Rows are one point carried round by a steady rotation, each followed by how many ticks it has turned.
The counts run from 0 to 598.
[131  89 124 165 155 151 155 129 166  99 132 159 155 139 118 117 176 124
 150  90 137 141 143 116 105 136 146  83 180 152 113 104  97 139]
216
[117 105 140 107 153  86 142  91 167 127 107 158 141 108 122 108 113 130
 188 103 119 120 154 139  91 162 135 132 180 138 151 135 104 153]
403
[137 144 159 114 124 118 169 155 140  55 147 153 112 140 112 124 169  79
 148 125 124 133  90 119 138 130 147 106 122 190 108 169 112 143]
292
[137  94 129 117 168  88 155  92 163 130 118 170 141 124 108 130 123 128
 167 122 117 119 172 109  79 169 115 128 186 141 154 132  92 133]
404
[116  91 134 130 177 109 135  90 171 107 156 104 115 133 119 108 148  98
  98 106 129 109 151 151 111 157 124 101 176 116 109 143  69 166]
34
[132 119 144 101 162 122 123 135 151  98 144 115 125  96 137 132 128 182
 209 104 131 113 124 122  91 150 120 162 120 156  87 144  95 128]
154
[111  99 147 115 144 102 147 137 178 107 118 136 129 114 135  99 126 109
 179  93 141 143 110 160 119 161 175 132 177 165 144 124  98 181]
398
[130 114 112 141 148 108 164  96 164 106 151 145 129 151  90  99 172  95
  94 132 116 123 158 107  87 128 102  85 188 126 116 135 110 127]
361
[111 105 112 109 158  94 142 110 190 151 127 137 143 113 121 110 135 128
 180 166 118 147 144 126  56 142 131 150 184 113 154 117 116 128]
128
[112  80 125 117 113 147 129 108 189 109 152 132 116 138 103  87 176  90
 135 115 103 148 110 158  81 106 135 115 177 142 115 117 120 160]
538
[107  79 122 126 167 114 162  96 161 131 136 150 131 122 103 111 172 125
 140 156 109 139 157 106  73 145 101 144 194 121 154 133  96 142]
356
[126 122 105 147 125 139 104 106 197 109 126 112 160 135 141  95 124 111
 179 108 129 143 115 174  90 122 168  75 152 133  87 120 117 137]
267
[119 122 150  89 143 119 123 159 162  93 149  84 104 101 149 114 133 132
 179 160 133 130  83 147  95 129 141 170 117 149  99 149  87 139]
201
[126 108 147  91 172  97 164 171 143 113 143 103  98 139 111 133 154 127
 122 143 137 118 111 103 102 150 115 155 147 163 116 131  69 176]
252
[ 94 107 123 118 140 102 109  77 183 102 138 136 147  87 142 111 123 125
 183 136 131 117 165 168 106 165 130 129 169 101 138 159 115 112]
455
[130 112 153  87 145 118 117 113 170 108 142 108 100 137  94 118 134 131
 172 123 103 107  99 145  81 131 106 173 128 155  96 172 102 155]
481
[128  77 155 120 176 117 163 120 146 120 135 165 124 124  97 129 169 133
 161 130 126 127 150 109 103 159 111 155 165 157 146 143  76 154]
579
[117 151 133  92  98 116 118  97 171  69 153 145 127 104 133 105 164 101
 158 151 104 121 128 147 104 123 110 118 122 122 109 198 142  82]
236
[154 118 150  90 174 104 160 138 140 112 145 126 108 141  93 136 149 140
 145 153 121 117 120  97  83 141 102 155 135 175 102 165  70 144]
479
[107  76 159  97 151 115 145 128 156 118 130 157 114 105 125 114 158 143
 183 102 119 127 127 132 102 164 127 177 168 158 141 138  98 163]
578
[119  99 158 122 140 167  96  92 179  90 148 142 137 130 124 125 171 119
 186 118 107 137 115 173 116 136 147 133 134 155 106 165 102 134]
162
[114 149 143  77 105  72 172 165 154  77 144 127 103 101 132 108 135 108
 166 119 126 127  91 122 106 127 138 140 125 176 106 147 119 140]
472
[124 112 100 121 154 116 113  70 191 123 131 117 147 131 112 100 123 136
 163 121 103 121 152 146  56 129 109 118 167 108  98 133 118 122]
84
[107 158 113 124 109 104 134 151 170  68 156 102 125  85 179  93 128 111
 160 137 159 139 107 151 118 134 155  89 130 121  98 138 122 100]
96
[114 145 122 128 151  90 166 181 143  73 164 114 123  92 166 134 146 125
 143 160 166 126 135 106 136 150 132 108 135 138 107 139  84 106]
99
[130 117 142 131 164 146 127 134 145  84 191 110 128 118 137 160 176 149
 144 165 138 109 137 107 117 142  98 139 114 127  78 167  72 103]
383
[100 114 131 117 142  69 167 140 181 116 124 141 127 115 140  93 138  71
 139 153 149 148 129 145 119 167 156  99 172 138 162 141 103 156]
174
[102 116 108 144 180  81 161 133 169 109 143 112 136  95 153 114 129 120
 125 154 159 122 159 120 103 169 121 104 183 102 130 120  71 135]
501
[124 151 128  83 110  74 159 101 144  92 124 148 119  92 127 105 117 140
 184 110 111 104 146 113  83 141 100 149 143 141 119 168 133 107]
5
[102 124 127 116 131 114 151 115 150  76 162 150 127  61 149 111 158 163
 181 120 124 119 157 113 108 152  98 134 149 105 125 153 117  91]
281
[113 146 146 128 109 150 111 134 167  53 165 117 134 107 154 120 166 120
 179 119 128 128 105 160 123 118 149 104 102 146  83 170 122  91]
564
